What is the hidden score of each row? Scores go from 0 to 20, and 10 is about the middle. The score is a weighted sum of the row's numbers plus the product of two more (or one squared), each taken from its middle value.
array([ 21,  22,  33, -20,  33, -27,  29,  11,  34,  39, -37,  11, -32,
        29,  10, -22, -40, -34]) -> 9
array([ -1, -48, -16,  26, -33,  14, -51, -16, -32, -51,   5, -32,   4,
       -55,  -5,  59,  20,   1]) -> 12
array([ 14,  11,  27, -24,  19, -35,  21,   7,  25,  36, -40,   8, -42,
        27,  -2, -29, -43, -42]) -> 11
array([ 50,  10,  41,  16,  28, -10,  26,  27,  42,  27, -35,   5, -38,
        15,  25,  20, -32, -37]) -> 11
array([-27, -15, -32,   3, -12,  20, -31, -11, -27, -33,  34,  -8,  29,
       -14, -10,  -6,  35,  33]) -> 18
array([ 33,  34,  37,   1,  33, -13,  52,  28,  41,  42, -29,  19, -26,
        42,  15,  -6, -33, -24]) -> 11
array([-20, -13, -33,  11, -21,  23, -24, -12, -26, -33,  32, -10,  40,
       -18,  -3,  13,  36,  44]) -> 9
array([ 24,  17,  36, -23,  17, -33,  24,  20,  28,  35, -41,   9, -39,
        31,   2, -19, -40, -39]) -> 9
array([ 21,  14,  31, -22,  17, -40,  25,   9,  26,  35, -41,  -5, -42,
        18,   1, -29, -43, -46]) -> 9
array([  4, -29, -17,  37, -10,  31, -32,   1, -14, -30,  19,  -5,  27,
       -46,  20,  55,  35,  26]) -> 5
array([-57, -20, -46, -33, -39, -13, -33, -38, -49, -35,  19, -15,  20,
       -15, -41, -49,  18,  10]) -> 10
array([ 12,   7,  25, -33,  14, -40,  14,  -1,  23,  30, -49,  -5, -44,
        17, -10, -32, -44, -51]) -> 6
array([ 24,   8,  30, -18,  18, -30,  30,  10,  23,  37, -38,  14, -38,
        27,  -2, -19, -39, -29]) -> 11
array([ 38, -29,  28,   8,   4, -27, -10, -12,  15,   5, -51, -29, -50,
       -23,  12,  38, -33, -53]) -> 10
array([  2, -62, -24,  22, -38,   4, -52, -26, -35, -53,  -5, -46,   4,
       -63,  -3,  59,  16, -10]) -> 10
array([-29, -26, -32,   0, -29,  11, -27, -23, -43, -39,  23, -17,  31,
       -27,  -8,  -1,  32,  32]) -> 10
array([-28, -20, -40,  -3, -29,  10, -38, -29, -37, -42,  29, -19,  27,
       -25, -22,  -7,  29,  21]) -> 10
array([-16, -46, -26,  19, -41,   9, -47, -28, -34, -49,  11, -36,   6,
       -67,  -2,  32,  26,  12]) -> 9
array([-47, -34, -42, -29, -42, -15, -48, -43, -54, -48,  12, -30,  16,
       -31, -32, -24,  25,  18]) -> 13
array([ 50,  10,  44,  30,  33,   3,  29,  31,  41,  26, -30,   0, -26,
         2,  30,  53, -26, -30]) -> 10
array([ 13, -27, -14,  37, -10,  29, -24,   5, -13, -25,  26,  -9,  21,
       -41,  18,  70,  30,  13]) -> 2
array([ 17,  14,  25, -25,   7, -41,  18,   4,  17,  23, -47,   5, -40,
        23, -12, -25, -46, -52]) -> 2
array([-39,   2, -33, -11, -16,  27, -15, -12, -26, -19,  37,  14,  37,
         5, -14, -27,  34,  39]) -> 9
array([-39,  -1, -36, -16, -23,  16, -27, -14, -32, -27,  35,   2,  36,
       -10, -11, -18,  32,  32]) -> 11
array([ 26,  25,  35,  -1,  28, -13,  42,  21,  43,  37, -30,  14, -30,
        34,  11, -12, -35, -26]) -> 10
array([ 29,  30,  41,  -1,  35, -20,  39,  17,  35,  38, -32,  14, -34,
        28,  19,   0, -35, -31]) -> 13
array([-50, -16, -40, -21, -33,  -3, -34, -21, -40, -32,  26, -16,  25,
       -26, -31, -45,  26,  18]) -> 11
array([ -4, -11, -19,  31, -12,  41, -29,   7, -20, -26,  31,  -6,  30,
       -31,  11,  46,  36,  30]) -> 7
array([ 35,  40,  39,   2,  37,  -9,  45,  30,  41,  49, -27,  28, -26,
        48,  27,  -6, -36, -18]) -> 12
array([ 38, -11,  33,   4,   5, -27,  -1,   2,  26,  10, -48, -22, -43,
       -15,  11,  27, -33, -44]) -> 9
array([ 34,  14,  37,  -1,  24, -24,  44,  23,  43,  40, -33,  12, -30,
        22,  10,   5, -34, -32]) -> 9
array([-31, -35, -32,  16, -39,   7, -46, -17, -40, -45,  22, -28,  17,
       -43, -11,   8,  34,  15]) -> 11
array([ 10, -58, -12,  29, -39,  20, -49, -18, -29, -37,   5, -38,   5,
       -58,  15,  64,  19,  -7]) -> 7
array([ 24,  18,  35,  -7,  27, -14,  37,  20,  45,  37, -31,  15, -37,
        38,   7, -12, -41, -35]) -> 11
array([-36,  15, -30,   2,  -9,  31,  -8,  -5, -22, -16,  46,  12,  43,
        13, -12, -17,  35,  45]) -> 10
array([ 37,  43,  42,  10,  44,  -2,  58,  31,  56,  52, -15,  36, -21,
        59,  33, -10, -31, -18]) -> 7
array([ 41,  41,  44,   8,  50,   0,  56,  36,  60,  55, -19,  25, -20,
        54,  39,   5, -29, -13]) -> 9
array([ 34,  26,  38,  -4,  30, -25,  31,  18,  41,  37, -32,  13, -29,
        27,  13,  -5, -35, -36]) -> 7
array([ 36,  33,  40,  11,  40, -13,  48,  32,  51,  50, -21,  30, -24,
        48,  18,  -1, -32, -17]) -> 8
array([-20, -25, -30,  30, -27,  29, -25, -17, -18, -32,  34,  -9,  32,
       -29,  -2,  22,  39,  32]) -> 3
array([ 39,   1,  38,  18,  21, -17,  22,  11,  30,  20, -39,  -5, -41,
         7,  15,  17, -34, -38]) -> 8
array([ 26,  33,  38,  -9,  40, -18,  41,  24,  48,  49, -32,  26, -26,
        50,  10, -19, -35, -31]) -> 9
array([ 58, -17,  32,  53,  21,  25,   0,  16,  28,   5, -19,  -7, -11,
       -16,  39,  95,  -5, -12]) -> 8
array([-46,  -9, -37, -27, -18,   9, -29, -20, -34, -29,  26,  -7,  35,
       -11, -23, -38,  28,  24]) -> 14
array([-42,   7, -38, -19, -20,  16, -18, -10, -28, -26,  41,  -4,  30,
        -6, -13, -29,  33,  29]) -> 9
array([-40,   5, -36, -18, -19,  18, -19, -12, -31, -17,  38,   8,  35,
         1, -20, -20,  32,  34]) -> 13
array([ 25,   2,  32, -17,  14, -36,  29,  12,  32,  28, -46,  -3, -40,
        15,  11, -11, -36, -43]) -> 12
array([ 22,  18,  31, -23,  33, -20,  30,  17,  35,  43, -25,  14, -36,
        28,   5, -19, -35, -29]) -> 14
array([ 46, -24,  28,  32,   3,   4,   0,  12,  23,   3, -32, -26, -25,
       -32,  25,  74, -14, -35]) -> 9
array([-35,  -5, -33,   4, -13,  13, -20, -12, -29, -34,  32,   2,  42,
        -3, -17, -15,  34,  42]) -> 9
array([-46,  -2, -34, -16, -18,  14, -17, -16, -32, -27,  33,   3,  37,
        -4, -14, -37,  34,  34]) -> 10
array([-24,  -6, -31,  10, -13,  27, -17,  -1, -25, -31,  40,  -5,  36,
       -12,  -7,  -2,  37,  46]) -> 8
array([-38,  -5, -36,  -6, -18,  18, -33, -16, -36, -35,  32, -13,  30,
       -17, -17, -16,  35,  39]) -> 13
array([ 23,  13,  34, -15,  16, -21,  31,   8,  28,  33, -35,   4, -39,
        21,   0, -18, -40, -40]) -> 11
array([-37,   8, -29,   1,  -5,  31,   0,  -1, -16, -12,  50,  13,  44,
        13,  -9, -23,  31,  40]) -> 9
array([-44,  -5, -38, -11, -21,  10, -18, -21, -39, -26,  28,  -7,  32,
        -6, -24, -36,  29,  27]) -> 11
array([-33,  -3, -33,   1, -23,  27, -11,  -2, -30, -27,  39,   2,  39,
        -4, -12,  -3,  35,  39]) -> 10
array([ 27,  41,  38,  -9,  42,  -7,  58,  37,  42,  53, -16,  36, -25,
        48,  28,  -9, -31, -19]) -> 6
array([ -5, -13, -20,  36,  -1,  40, -28,   0, -11, -24,  40,  -1,  40,
       -17,  18,  39,  41,  35]) -> 14
array([-46, -13, -37, -16, -26,  12, -14, -14, -31, -28,  34,   0,  33,
       -10, -23, -20,  32,  39]) -> 11
array([ 28,   5,  35, -13,  19, -32,  37,   8,  30,  29, -37,   4, -39,
        23,  -2, -15, -41, -41]) -> 8
array([-37,  13, -29,   3, -10,  26,  -2,  -6, -23,  -8,  41,   7,  42,
        12,  -7, -26,  35,  46]) -> 9
array([-48, -10, -42, -32, -31,   5, -29, -23, -45, -31,  26,  -6,  23,
       -12, -32, -47,  26,  28]) -> 13
array([-12, -11, -22,  33, -16,  35, -19,  -8, -18, -29,  38,  -4,  34,
       -23,   8,  33,  38,  39]) -> 5
array([ 37,  10,  36,   1,  22, -28,  20,   5,  30,  17, -43,  -6, -42,
        10,  13,   9, -37, -43]) -> 10
array([-41,   1, -36, -10, -11,  24, -17, -16, -30, -19,  41,   8,  37,
        -4, -22, -18,  32,  44]) -> 11
array([-43,   0, -39, -13, -27,   8, -22, -24, -34, -27,  31,   2,  35,
       -13, -30, -38,  28,  31]) -> 7
array([ -5, -24, -22,  40, -14,  28, -26,  -2, -12, -31,  29,  -4,  35,
       -22,   6,  46,  38,  31]) -> 10
array([-38, -15, -39,  -7, -26,  11, -26, -18, -30, -28,  31,  -1,  37,
        -6, -25, -24,  33,  27]) -> 11
array([ 48, -18,  31,  47,  21,   5,   1,  16,  17,   6, -25, -11, -28,
       -21,  32,  76, -20, -32]) -> 15
array([ 13, -39,  -9,  43, -21,  22, -44,  -4, -16, -31,  12, -29,   9,
       -50,  20,  83,  25,  14]) -> 11
array([-33,  20, -29,   6,  -5,  28,  -7,  -2, -25, -14,  43,  21,  44,
        16,  -7, -17,  35,  50]) -> 10
array([-36,  -1, -35,  -7, -25,  13, -15, -10, -34, -20,  34,  -1,  36,
        -4, -11, -21,  31,  35]) -> 10
array([ 28,   7,  32,  -9,  19, -31,  19,   9,  32,  29, -42,   0, -39,
         7,   7,  -9, -41, -39]) -> 7
array([-40,  -9, -40, -18, -22,  12, -33, -16, -35, -30,  26,  -6,  34,
       -14, -24, -25,  28,  30]) -> 12
array([-46, -17, -39, -17, -27,  13, -25, -33, -42, -33,  32,  -2,  30,
       -13, -31, -29,  24,  17]) -> 11
array([-31,  -2, -34,   6, -24,  13, -17,  -4, -33, -24,  38,   8,  39,
         3, -18,  -9,  36,  33]) -> 11
array([ 39, -39,  23,  31,  -1,  -6, -21,  -6,   8,  -4, -36, -37, -28,
       -38,  15,  67, -17, -31]) -> 4
array([-31,  14, -32,  -3,  -6,  16,  -5,  -4, -26, -14,  37,  16,  41,
         7,  -9, -26,  32,  39]) -> 10
array([-32,  16, -32,  -8,  -6,  27, -10,  -4, -22, -12,  41,  15,  43,
        -3,  -2, -15,  34,  41]) -> 5
array([  8, -29, -17,  39, -14,  26, -32,  -4, -15, -31,  29, -18,  22,
       -47,  16,  63,  31,  27]) -> 1
array([-28, -13, -35,   3, -25,  21, -19, -14, -30, -36,  37,  -2,  35,
       -23,  -7,  -2,  31,  39]) -> 5
array([-38, -19, -37, -10, -24,   8, -42, -28, -42, -38,  27,  -7,  26,
       -32, -26, -20,  30,  30]) -> 11
array([-47, -40, -40, -14, -48,  -8, -49, -37, -44, -55,  11, -30,  18,
       -48, -31,  -8,  27,  12]) -> 11
array([-35,  19, -27,  -3,  -6,  31,  -4,  -1, -19,  -5,  46,  16,  44,
        20,  -3, -23,  37,  51]) -> 10
array([-33,  24, -31,   4,  -3,  28,  -1,   1, -12,  -8,  41,  23,  45,
        16,  -8, -21,  35,  47]) -> 9
array([-14, -14, -31,  19, -18,  31, -22, -10, -22, -26,  39,  -1,  36,
       -17,   2,  16,  38,  38]) -> 2
array([ 43,  29,  43,   7,  38, -10,  41,  36,  47,  47, -23,  24, -26,
        30,  29,  10, -30, -19]) -> 7
array([ 15,  22,  30, -13,  19, -29,  32,   7,  27,  43, -37,  18, -38,
        33,  -7, -26, -37, -36]) -> 10
array([ 39,  43,  45,   2,  45,   0,  44,  38,  44,  49, -18,  32, -21,
        46,  31,   4, -31, -15]) -> 11
array([ 47,  32,  44,  18,  41,  -1,  47,  38,  56,  41, -15,  24, -25,
        40,  35,  22, -29, -11]) -> 8
array([ 18,  23,  32, -19,  20, -18,  33,   5,  29,  47, -39,   7, -34,
        31,  -4, -26, -40, -38]) -> 10
array([ 36,   5,  31,   0,  24, -24,  18,   8,  31,  26, -45,  -3, -39,
        14,  23,  13, -34, -43]) -> 13
array([ 27,  24,  33, -14,  36, -18,  36,  24,  38,  40, -29,  19, -23,
        34,   6, -22, -35, -33]) -> 15
array([-49, -27, -42, -27, -42,  -2, -39, -30, -58, -43,  21, -28,  21,
       -26, -37, -34,  25,  20]) -> 12
array([ 30,  33,  34,  -8,  33, -12,  43,  24,  46,  50, -33,  15, -27,
        50,  12, -19, -36, -24]) -> 9
array([-49, -11, -38, -26, -29,  -3, -23, -30, -38, -23,  34, -16,  28,
       -14, -32, -42,  26,  23]) -> 10
array([ 40,  11,  40,  21,  32, -11,  31,  22,  41,  23, -30,  -1, -35,
        10,  32,  21, -32, -38]) -> 11
array([-39,   9, -34, -19, -19,   8, -19, -11, -29, -13,  36,   6,  38,
        -4, -16, -34,  34,  34]) -> 9
array([-38,  -5, -32,  -9, -21,  18, -20, -16, -31, -25,  43,  -1,  33,
       -13,  -6, -20,  33,  41]) -> 7
array([-37, -24, -38,  -8, -32,  17, -31, -20, -43, -37,  26, -10,  29,
       -28, -24, -13,  29,  34]) -> 10
array([ 42,   8,  35,   9,  21, -16,  20,  20,  28,  23, -38,  -1, -44,
        10,  14,  16, -38, -42]) -> 13
array([-26, -24, -34,  -4, -26,  20, -32, -21, -32, -34,  27, -15,  28,
       -26, -17,   7,  36,  31]) -> 10
array([-43, -12, -35, -19, -17,   7, -21, -24, -38, -22,  39,  -1,  32,
         0, -29, -36,  27,  30]) -> 12
array([-24, -32, -32,   4, -23,  15, -43, -22, -42, -42,  14, -26,  22,
       -43, -13,  21,  31,  16]) -> 15
array([-46,  -3, -38, -16, -26,  16, -29, -21, -43, -30,  28,   0,  30,
        -4, -31, -36,  28,  28]) -> 11
array([ 29,   6,  32, -11,  19, -25,  15,   9,  27,  26, -49, -10, -45,
         8,   6,  -2, -39, -40]) -> 11
array([-36, -19, -37,  -5, -31,  14, -30, -22, -39, -37,  25, -15,  29,
       -21, -20,  -8,  31,  29]) -> 12
array([ 18,  16,  34, -15,  21, -27,  30,  14,  29,  41, -35,  14, -40,
        34,  12, -18, -37, -26]) -> 16
array([ 35,  15,  36,  -3,  19, -31,  20,   6,  34,  33, -37,  10, -37,
        12,  14,   1, -39, -34]) -> 10
array([ 21,  22,  32, -16,  16, -26,  24,  14,  31,  40, -39,   9, -41,
        19,  -5, -26, -39, -40]) -> 9
array([  9, -45, -11,  39, -30,  19, -44,  -8, -23, -41,  12, -34,   9,
       -52,  13,  73,  24,  14]) -> 11
array([ 30,  29,  37,   4,  30, -15,  37,  26,  41,  45, -29,  22, -30,
        39,  19,  -6, -34, -27]) -> 10
array([ 18,  15,  27, -28,  15, -32,  28,   6,  28,  34, -40,   6, -47,
        20, -12, -26, -42, -44]) -> 14
array([ 37, -42,  22,  21, -19,  -3, -30,   1,   7, -20, -25, -41, -24,
       -55,  22,  81, -11, -38]) -> 12
array([ 13,  -7,  26, -23,   2, -50,  21, -10,  11,  24, -53, -17, -48,
         5, -17, -25, -44, -56]) -> 6
array([ 41,  26,  39,   3,  38, -12,  51,  30,  54,  44, -24,  23, -26,
        45,  35,   0, -32, -20]) -> 7
array([-35, -47, -39,  -9, -42,  -8, -57, -39, -49, -55,  12, -38,  16,
       -55, -39,  -2,  26,   2]) -> 9
array([ 20,  20,  32, -19,  23, -33,  30,  14,  26,  40, -32,   4, -36,
        25,   0, -22, -43, -33]) -> 9
array([ 25,  30,  36, -17,  29, -11,  38,  29,  47,  47, -31,  24, -30,
        38,   4, -21, -33, -26]) -> 11
array([ 45, -14,  31,  13,   5, -15,   5,   6,  29,   6, -47, -24, -42,
       -30,  24,  37, -28, -40]) -> 11
array([ 10,   4,  27, -30,  10, -42,  27,  -2,  14,  32, -46,   6, -46,
         8, -11, -25, -42, -53]) -> 14
array([ 38,  16,  40,  -2,  30, -22,  29,  22,  41,  33, -31,  11, -35,
        19,  14,   2, -36, -28]) -> 9
array([-40,   3, -38, -13, -15,  17, -16, -18, -32, -23,  31,   5,  34,
        -6, -21, -29,  31,  30]) -> 11
array([ 49, -15,  34,  28,  14,  -5,   8,  10,  28,  14, -36, -17, -37,
       -20,  30,  56, -29, -30]) -> 11
array([-32, -27, -37,   4, -22,  15, -34, -20, -39, -44,  20, -24,  28,
       -42, -11,   1,  31,  19]) -> 14
array([ 33,  29,  38,   3,  27, -21,  37,  17,  42,  37, -29,  10, -30,
        35,  17,  -4, -35, -29]) -> 10
array([-30,   1, -32,   4,  -1,  27, -15, -10, -24, -21,  39,   8,  36,
        -4,  -1,  -8,  34,  42]) -> 11
array([ 23,  23,  33, -13,  27, -27,  30,  14,  32,  37, -29,   8, -33,
        37,   4, -20, -40, -34]) -> 7
array([-33,  -1, -33,   7, -12,  27, -13,  -6, -19, -22,  44,  12,  43,
        -7,  -2,   0,  39,  40]) -> 6
array([-23, -27, -27,  15, -19,  23, -32, -17, -27, -41,  30, -21,  29,
       -31,  -3,  22,  36,  31]) -> 10
array([ 35,  41,  38,   6,  45,  -3,  51,  31,  48,  48, -22,  23, -19,
        47,  21,  -3, -31, -16]) -> 9
array([  6, -28, -17,  40,  -7,  37, -26,  -4, -15, -29,  26, -12,  27,
       -27,  15,  56,  35,  22]) -> 11
array([ 15,   8,  29, -24,  10, -41,  14,   0,  19,  22, -52,  -7, -49,
        15,  -6, -14, -42, -43]) -> 13
array([ 42, -13,  34,  10,   8, -12,   7,   7,  26,   9, -43, -28, -41,
       -26,  12,  39, -31, -45]) -> 11
array([ 18,  25,  33, -20,  18, -22,  31,  11,  27,  38, -39,  10, -35,
        38,   3, -24, -40, -30]) -> 14
array([-35,   2, -32,  -8, -17,  23, -14,  -3, -22, -14,  36,   4,  38,
         1, -13, -15,  33,  36]) -> 10
array([ 15,  13,  27, -29,  23, -32,  27,   9,  23,  36, -36,  -2, -41,
        22,   2, -34, -41, -42]) -> 13
array([ 29,  33,  34, -10,  35, -12,  50,  24,  43,  51, -29,  28, -25,
        42,  15, -12, -34, -24]) -> 10
array([ -6, -48, -23,  17, -36,  21, -42, -16, -37, -46,  15, -30,  17,
       -55,  -1,  45,  26,  11]) -> 8
array([-28,  15, -24,   0,  -6,  31,  -3,   1, -15,  -7,  48,  30,  45,
        11,   4, -15,  37,  45]) -> 1
array([-48, -10, -41, -24, -24,   9, -21, -17, -43, -34,  28,  -6,  27,
       -13, -29, -31,  31,  29]) -> 15
array([ 39,  19,  41,   2,  37, -15,  33,  30,  42,  42, -30,  20, -30,
        22,  25,   9, -32, -35]) -> 14
array([ 40,  -9,  30,   4,  14, -26,  18,   4,  26,   9, -44, -16, -50,
        -9,   8,  25, -39, -43]) -> 13
array([-34,  -7, -38,   4, -27,  11, -25, -22, -31, -36,  32,  -3,  37,
       -16,  -5, -13,  34,  32]) -> 8
array([-27,   7, -33,  18, -11,  28,  -6,  -6, -17, -22,  40,   1,  43,
        -4,  -7,  -7,  39,  48]) -> 6
array([-39,   8, -30, -12, -16,  16,  -7,  -6, -26, -11,  36,  12,  44,
         9, -11, -27,  32,  33]) -> 9
array([-53, -24, -47, -34, -43,  -6, -44, -38, -58, -48,  13, -21,  20,
       -36, -42, -47,  24,   9]) -> 12
array([ 30, -30,  29,  10,  -5, -30, -12,  -4,  12,   4, -45, -32, -52,
       -27,  -1,  26, -37, -55]) -> 5
array([ 61, -16,  32,  55,  21,  21,   9,  23,  31,  10, -12,  -9, -10,
       -19,  42,  93,  -8, -16]) -> 4
array([-37, -13, -32,  -8, -24,  15, -27, -10, -31, -38,  38,  -4,  31,
       -27, -10,  -3,  34,  35]) -> 8
array([-40,   4, -32,  -9, -21,  16, -10,  -8, -27, -19,  35,   8,  41,
         4, -16, -26,  32,  37]) -> 10
array([ 28,  14,  38,  -6,  27, -18,  31,  20,  36,  35, -32,  15, -35,
        28,  17,  -1, -39, -23]) -> 12
array([ 32, -41,   6,  45,  -7,  12, -32,  -3,  -2, -18, -13, -30, -14,
       -47,  22,  87,   6, -16]) -> 11
array([ 21,  30,  33, -11,  33, -24,  36,  15,  29,  42, -31,  14, -30,
        29,  10, -24, -39, -38]) -> 10
array([  9,  18,  27, -25,   8, -31,  15,   6,  14,  29, -46,   1, -39,
        24,  -3, -32, -41, -49]) -> 5
array([-45,  -3, -35, -17, -25,  -2, -22, -27, -39, -32,  37,  -4,  30,
        -6, -29, -34,  29,  22]) -> 11
array([-38,   5, -30,  -6, -10,  24, -10, -11, -23, -20,  42,  10,  37,
         6, -15, -25,  30,  41]) -> 10
array([-22, -18, -33,  10, -26,  17, -33, -18, -35, -43,  30, -16,  24,
       -26,  -9,  10,  35,  27]) -> 11
array([ 31,  26,  37,  -1,  42, -17,  37,  22,  46,  42, -27,  12, -32,
        36,  16,  -3, -35, -29]) -> 13
array([ 25,  23,  33, -15,  18, -21,  30,  17,  36,  35, -35,  10, -39,
        29,   7, -15, -37, -39]) -> 13
array([ 28,  16,  34, -12,  22, -27,  24,   8,  22,  24, -43,   9, -43,
        23,   0, -11, -40, -35]) -> 11
array([ 39,  16,  41,  -2,  17, -24,  26,  21,  33,  34, -41,  12, -32,
        10,  17,   5, -35, -36]) -> 8
array([-41,   9, -36,  -9, -10,  26, -17,  -9, -27, -16,  38,  13,  39,
        11, -13, -22,  31,  42]) -> 13
array([ 39,  19,  37, -10,  37, -15,  39,  23,  40,  33, -25,  14, -30,
        33,  15,  -4, -36, -30]) -> 13
array([-13, -23, -27,  13, -15,  30, -25,  -4, -39, -37,  29, -22,  29,
       -32,   1,  38,  35,  25]) -> 12
array([ 59,  -5,  40,  39,  29,   6,  18,  20,  37,  20, -26,  -4, -20,
        -1,  44,  75, -15, -20]) -> 8
array([ 37, -36,  17,  24, -14,  -8, -25,  -1,  -1, -15, -40, -43, -32,
       -54,   6,  72, -16, -41]) -> 11
array([ 22,  21,  35,  -6,  25, -21,  37,  10,  30,  43, -30,  19, -32,
        40,  13, -18, -40, -32]) -> 9
array([-36,   1, -32,   7, -20,  20, -16, -11, -27, -20,  40,   2,  37,
        -8,  -7, -19,  34,  38]) -> 6
array([ 45,  16,  40,  16,  34, -13,  28,  24,  33,  30, -31,   8, -36,
        18,  23,  13, -35, -27]) -> 10
array([-48,  -6, -37, -15, -35,  11, -24, -27, -43, -29,  29,  -7,  27,
       -15, -35, -43,  27,  25]) -> 10
array([-37,   0, -35,   1, -19,  18, -19, -14, -31, -24,  35,   8,  37,
        -7, -15, -20,  33,  35]) -> 9
array([  7, -53, -17,  28, -20,  16, -41, -21, -31, -36,   3, -31,  13,
       -49,   6,  64,  24,   6]) -> 10
